In the data rows, the value 128 means zero.
Every row has a hidden score. In each pair, how much higher is the second row's than the first's? 20 means about the same, 40 much higher and 0 much lower. The score is a weighted sum of the row's numbers plus the product of two more (or one squared), each taken from its middle value.
126  31 110 193 109 122  82  13 114 100 133 118 189 128  47  58
123 123 144 124 119 128 131 130 147  96 137 114 106 110 133 132: 14
134  95  59 138  97 114 113 106 109 113 137 130 130  85 105 134
 96 164 101 109 141 137 139 157 134 138 141 126 112 121 140 171: 18
107 170 182 120 175 186 135 158 164 157 103 179 152 151 126  72
104  65 113  83 127 111 132  18  93 114 159 136 112 119 117 142: 24
144 121 114 119  96 120 154 121 147 146 125 111 125  94 123 180
131 118 115 123 137 153 161 120 107  98 205 119  95 103 133 111: 25
 89 194 169 106 128 174 255 186 169 160 202 175 116 190 148 138
166  77 135 235  60  68 105 100  84  82 190 118 101  81 102 133: 21
122 137 121 153 135 121 147 117 166 121 166 122 121 135 127 159
147 196 151  80 227 130 175 136 230 150 117 117 163 181 183 159: 24
156 140 138  75 160 161 182 226 154 158  82 130 126 163 177  58
145 160 183  96 119  97 120 184 141 129 191 138  96 164 117 175: 13
116 186 152 150 179 178 183 146 156 146 130 167 102 153 126 114
140 123 129  98 113 138 170  99  85 110 172 130 124 105 133 132: 25
165 120 125 141 107 157 123 124 183 117 146 116 144 123 132 147
150 132 108 175 110 124 135 126 147 162  99  73 139 109 114 151: 24
143 140 176 113 170 138  94  82 160 182 113 146 203 217 162 116
106 116 114 138 125 123 117 139 124 129 165 155 186 129 126 180: 18
127 147 137 105 119  81 171  84 112 120 102 150 132 155 104 130
135 114  20 122 140  83  90 101  87  95  78 140 129 114 110 144: 29
 87 137 135 129 145 168 156 125 129  93 113 130  66 114 121  88
103 148 127 112 129  93 152 137 141 144  97  77 119 133 120 132: 21
142 177 148  94 196 176  76 195 175 185  67 214 172 168 171 102
157 142 138 119 216 176  94 166 172 171  85 175 115 169 147  96: 15
109 136 151  99 140 109 135 128 149 104 137 142 135 144 146  86
101 110 104 146 102  95 141  79 136 108 142 131 122 105 129 133: 20
114 111 112 180  69  56 154 122  83  43 108  96 109  61  94 205
163  99 112 213 122 134 133 125  76 151 121 122 122  88 104 157: 26
148 119 105 111 127 101  93 112 121 135  50 110 117 131 130 113
 90 177 138 144 125 133 123 177 147 118 167 111  93  94 149 127: 19
126 105 172 116 186 154 121 138  97 129 184 151 144 172 141  93
154 116 232  83 139 155 118 112 180 196 138 179 255 156 190  97: 23
118 138 155 151 136 111 105 121 148 132  98 116 134 150 134 198
 94 133 122 121  97 109 147 149 102 131 160 121 118  97 116 150: 22
177 118 137 145 111 144 133 119 141 156 132 137 158 138 119 133
145 156 150 106 172 129 138 132 207 178 189 180 156 205 137 109: 22
100 159 169 168 125 155 167 144 144 156 117 159  88 140 185 179
201  14  12 148  61  20 133  91  69  59 122  96 128 110  80 119: 29
 98 116 106  85 117 169 207 160 129 131  59 133  67 130 142  91
221 133  90 126 137 106  97 118  92  72 112 118 105  48  63 134: 23
149  92 160 123 157 124 149 120  82  91 131 118 167 131 138 144
117 106 150 134 117 111 115 123 121 135 136 134 165 111 169 119: 23
111 195 163  65 143 157 176 130 188 160 118 138 152 151 143 137
125  50 120 123 113 112 113  69 117  72 160  56 111  95  78 152: 18
110 110 135 142 135 134  98 171 144 154 173 130 254 118 150  96
127 177 120 108  91  80 141 138 164 158 167 126  90 148 156 132: 9
115 155  65 146  86 104 115 138 181 145 128 109 120 144 100 105
192 114 139 124 170  95   9 108  96  96 158 160  99 131 120 118: 22
165 113 126 212 157 118 106  50 116 117 146 165 128 124 124  79
154 143 132 106 120 133  61 121 114 134 147 131 111 171 112 146: 18
141   0   0 125  78  58 158  78   0   4  90   8 129  61   0 189
138 124  52 141  86 147 159 129 134  92 109 122 114 101 118 154: 12
211 178 174  54 160 211  86 154 163 157 172 176 138 181 105 110
153 144 102 139  80 116 128 117 143 101 125 138  88  88 104 132: 16
150 103 117 144 122 138 164 119 152  88 100 120 125 107  88 158
143 179 154 152 113 116 131 140 141 145 153 127  43 131 131 127: 20
 84 146 141 154 182 123 131 125 115 156 193 133 115 133 184 193
 99 146 144 143 128 152 190 142 125 125  89 105 107 138 143 117: 13
182 133 177 140 111 150 113 102 126 163 114 133 120 174 123  90
109 110 103 173 128 121 159 147 128 132  90 151  94 138 144 160: 17
161  88 157 137 105 125 106  96 111 119 132 120 140 114 125 116
124 229 160 120 138 255 114 190 153 200  90 177 112 240 146 111: 22
 63 198 130 154 112 122  73 133 170  92 133 185 119 139 153 116
146 140 145 173  89 133 156 121 115 134 107  95  79 128 123 184: 10
125 102 147 143 103 157 111 108  88 127 172 114 140 145 154 128
 78 106  79 179  94 118 184 128 150  97  56 109 107  98 108 127: 12
101 152 169 141 152 179  44 113 161 143 164 131 174 145 144  93
108 117  77 214  87   0 156 115 141 120 149  91 100 115 114 198: 10
108 144 199  98 122 143 133 130 127 152 135 178 139 183 188 162
168  99 128 126 132 111 111 115 105 125 134  95  99 122  97 123: 20
139 140 106 111 135 167 113 122 143 148 133 137 211 142 174  54
152 138 136 101 143 168  97 107 111 153 115 128 145 185 108  83: 13
 95  93  59 120  55  89 157 124 156 123 135 110  96 120  78 151
121 101 106  81 138 165  70 107 127 144 127 128 143 170 135 113: 31
149  28  98 104  94 164 147  98 157 134 119  95 135 109 104  33
176 109 154  43 135 165  74  70  95 141 166 125 209 152  87  61: 27
131 116  94 126 138  81 255  89 132 109 255 119  97  87 127 173
 88 124 138  21 175 137 178 173 131 163  97 148 126 127 165 118: 27
139 105 150 175 116 123 160 135  56  65 116 136  55 144 122 132
 91 153 151 109 132 171 255 176 202 142 156 156 114 173 179 112: 24
145 136 131 177 108   0  95  76 102 109 125 113  92  29 116 233
203  99 169 131 117 158 113 170 143 126 129 143 167 157 114 116: 23
142 138  91  93 123  57 150 116 103 129 167  99 104 121 131 152
 88 102  97 201 118 108 137 148 144 148 125 120 140  76  81 160: 15
161 154 165 102 132 131 135 109 105 172 100 123 179 136 103  30
140 156 143  68 165 138 165 139 136 164 189 178 102 121 107 129: 14
147  73  47 158   0  99 105 107  70  74  60  84 141  53  43 255
216 112 141  68  81 125  94 120  81 123 148 124 152 130 130 151: 27
102  75   0 166 130  90 114 103  34  87  91  76  95  81  84 156
223 107 176  84 163 104 130 162 122 156 136 197 114 202 153 153: 10
 86 107 145 129 171 120  69 119 112 105 132 181 127 155 122 118
 91 148  98 132  97 104 169 125 197 124 120 157 131 123 124 118: 13
141 135 118 121 112 104  73 125  97 122 207 177 136 144 104 183
101 133 130  92 166 127  26 122  95 126 173 140  68 122 180 133: 29
108 137 119  92 157 125 107 200 211 193 113 132 144 164 140 164
178 152 153 105 255 131 106  51 156 126 155 147 203 176 121 110: 28
158 149 145  64 158 195  93 181 132 168  92 114 148 183 131 120
  6 144 122 141  89 146 135 187 160 134 131 129 102  85 161 110: 23
126 113 129 126 120 219 106 140 155 184 146 156 188 159 137 110
115 148 128 154 108 115  93 149 148 136 137 116 137 111 142 103: 17
 76  51   0 137   0 104 143  82 119  41  87  44 114  58  83 149
113 129 132 174 127  85 174 101 100  87 218 180  67  91 135 197: 19
137 113 134 122 135 111  76 126 126 118  75  88 124 114 142 207
150 103 184 118 175 127 140 121 130 138 123 148 130 145 122 114: 19
199 186 116 168 139 152  95 154 130 113 119 180 175 150 137 113
149 161 154  49 152 206  93 132 120 172  56 164 140 171 118 152: 14
142 128 103 110 130 104 145 136 133 127 133 148 163 127 149 123
 86 119 135 172 128 134 172 124 141 116 133 114 127 113 111 129: 13
118 157  27 113 104 102 153 125 124 147 148 123 138 127 138  87
144 133 123 124 143 152 112  92 112  93 116 115  78 131 122 105: 10
113 123 122 133 169 141 225 142 212 146 126 130 134 152 169  94
168 140 172 139  98 185  62 130 124 124 132 162 127 145 113  99: 18
163 118 118 142  99 100 170  58  91 116 118 117 121 128 108 169
150 144 159 124 103 121 111 144 135 105 206 160 106 141 160  97: 21
124 151 115 255 109 131 124 127 140 120 159 154  98 101 147 120
151 147 145 116 143 129 134 163 112 128 139 144  85 143 117 106: 18
 81 102  51 176  50  87 195  88  79  54  99  56 112  60  87 132
106 107 151 186  61  96 153 121  71  58 143 134  74 127 120 183: 10
151  84 121 130 118 153 137  89 121  94 159 120 187 112 108 124
 46 125 174 144 108 130 165 207 116 135 147 150 161 148 116 128: 13
131 105 145 100 155 232 126 113 131 129 134 117 141 143 106 139
124  93 142 132  98 106 138 129 102 117 122 121 159 104 100 133: 18
126 160 157 100 206 125 117 167 186 194 149 185 170 174 152 103
119 117  99 150  82 138 144 153 101 100 110 169  44 110 104 121: 9
110 118 157 136 118  70 123 124 123  91 132 121 121 144 145 139
 98 155 141 120 144 199  92 130 124 141 127 127 108 136 123 105: 24
118  66  88 224   0  86 186  89 118  90 255  38  57  91  29 218
154 146 146 141 134 132 116 124 101 133 139 146  70 155 147  95: 26
159 129 119 159 125 132 171 136 149 123 180 167 139 168 185 135
165 132 104  91 144 139  91 113 119 144 111 149 113 121 127 152: 20
107 167 115 124 160 111 130 111 139  57 124 144 149 116 116 137
 92  34  41 165  53 126 186 129 152  86 105  98 161  96  66 138: 15
145 144 124  93 163 146  96 123 174 203 148 126 123 117 144 156
123 113 150 134  54 150  87 125  93  47  74 131 124  85 118 125: 13
103 146 178 129 142 126 167 152 125  83 147 120 107 128 178 129
167 120 141  93 130 145 114 141 131 133  94  92  99 133 138 152: 20
132  99 134 127 129 132 133 142  22 123 110 140  95 117  74 139
168 139  78 111 131  70 123 117 112 142 119  83 143 121  64 112: 32
119 165  97  90 143 124 120 171 185 213 111 127 136 154 115 134
121 114 136 123  86 126 104 105  59  55 107  65  52  92  83 179: 13
109 127 113 164 115 102 121 162 145 142 124 134 125 124 109 121
133 212 131 111 179 156 112 158 145 246 105 171 141 234 165 111: 30
140 149 140 143 104 103 142 120 123 118 132 119 122 127 119 153
140  64 122 111 149 118 124 110 125 112 167 127 115 104 114 135: 24
143 181 245 140 169 126 138 255 114 138 156 255  90 164 204  90
 95 189 154 147 158 133 169 173 141 132 145 193 105 157 160 135: 19
109 113  80 100 112 106 163 102 147 136 149 106 149 104 128 111
117  96 224  97 216 177 144 148 143 188 140 196 167 198 182 113: 21
 87 136 133 106 137 174 156 155 147 145 132 158  36 139 214 167
136 101  96 113 127  89 119 118 150 121 138 131 198 127 117 112: 22
 87 138 122 208 118 113 157 185  80  68 202 146  84  57 171 209
203   0 117 221 129  78 134  23  98  61 125 125 139  89 101 213: 15
 99 134 155  71 151 183  96 131 112 136 233 143 134 164 142  78
140 116  77 143 114 104  83  97  26  82 147 106 137  77  96 222: 17
 99 121  90 158  67 100 120  95 106  85  51 113  29  72 107 158
147 127 134 156 104  22 185 114 114 115 246 124 116 119 146  97: 28
 86 156 122 168 158 119 125 138 127 146 138 145 135 100 135 139
108 108  98 117  94 103 244 165 204 131 126 137 176 131 146  99: 16
131 145 148  84 126 165  90 143 104 121  75 169 124 204 187 104
  0 127 174 108 202 136 117 128 123 127 168 158 115 170 179  79: 33
122 195 237 133 249 178 130 213 255 173 178 255 145 204 255 118
212 117 185  93 151 163  84 129 167 152 105  65 155 147  85 127: 4
 30 197 206 104 152 119 150 162 176 130  91 160  82 154 200 108
110 188 171 113 161 130  65 187 167 150 133 190  98 116 153  82: 27
132 163  85 123  89 106 161 155 132 126 118  97 143  98 115 171
 35 166 155 179 137 157 134 200 199 166 143 137 125 150 171 118: 18
145 156 137 121 234 189 140 118 131 159  83 149 255 141 153  20
129 130 150 149 136  84 148  84 101 127 115 105 110 141 162  72: 8
141  99  59 157  88  98 255 133 158 107 155  62 131  75 106 132
152 138 157 178 142 102 159 138 108 133 151 122  80 128 226 110: 21
150 137  79 130  84  71 119  96  76 114   0  40  87  64 114 177
141  96 109 163 102  52 150  88 121  79 159 101 113  30 107 132: 14
137 167 153 114 202 185 118 148 140 162  75 204 159 208 180 117
 61 183 219  94 159 150 140 138 163 139 136 149 141 166 146  95: 15
139  69 106 216  67  57 133  69 107 113 141 106 107  74  86 149
 88 133 113 130 124  87 136 103  73 111 142  93 101 112 111 194: 25
142  70  95 105 132 146 162  65 156 109 138  88 116 145  50 134
 99 174 155  32 136 188 185 171 169 171 202 174 138 134 165 186: 29
232  95 136 161 122 173 141 144 116 130 100 122 140 131  41 139
114  95  53 136  85  72 140 107 138  98 104 111 115 101  11 125: 17
150 126 140 128  87 140  51 151 127 151 103  80 144 112 113 178
138 121 108 104 161  99  94  81 129 119 148 119 205  97 104 129: 27
133 139 164 121  96  98 129 135 128 122  98 145 130 140 159 152
 38 111 116 205 105 121 148 111 122  85 168  77  98  84 127 144: 22
215 122  89 118  91 114 122 113 116 141 111  78 175 106 137 207
104 170 217  62 231 150 255 120 152 130 255 147 151 160 170  88: 11
118 140 184 187 149 154 126 190 109 120 255 178 103 121 135  88
152 128 232 153 129 183 104 148 139 124 212 138 136 121 108  88: 15
155 105 130 134 141 140 162 104 110  81 255 149 137 133 144 141
104 141 138  39 190 144 104 116 151 128 131 153 128 127 137 124: 27
129 147 157  83 218 158 148 155  82 133  85 163 115 128 134 142
115 133 122 140 129 139 129 101 145  55 103 155 131 117 128 145: 20
153  47 102  75  93 125 159  76 116  91 104  60 135 114  84 174
118 145 145 171 124 123 110 132 155 117 128 150  72 101 170 118: 23
126 139 130  90  82 160 168 106 167 148 158  90 166 134 126 114
173  95  51 119  99 110 137  89 126 126  62 123 151 120  70 112: 19
131 168 146 124  90 113  77 126  49 147 156 170 144 166 131 111
 65 131 120 123 130 150 144 143 157 135 122 156 116 139 176 126: 20
124 144 131 144 114 121  73 115 120 111 146 115 149 117 120 144
 41 220 184  95 161 255 168 255 180 201 160 177 119 194 201 136: 19
135 173 122 143 137 126 132 188 205 143  91 160 255 139 205  95
101 122 125 125 156 157 138 159 144 156 136 109 160  88 137 136: 15
103 137 170  62 178 194 133  81 132 166 136 168  76 169 138  73
142 133 113 139  87 119 122 138 105 140  93 134 120 120 158 137: 17
127 143 151 147 129 130  75 100 116  75 103 148 118 118 122  68
248 149 154 100 228 122 130  48 130 131 147 179 146 112 127 101: 23
171 165 184  89 130 106  91 165 114 150  98 192 125 208 192 143
146  80  99 219  53 106 137  72  88 104 123  92 165  98  79 113: 25
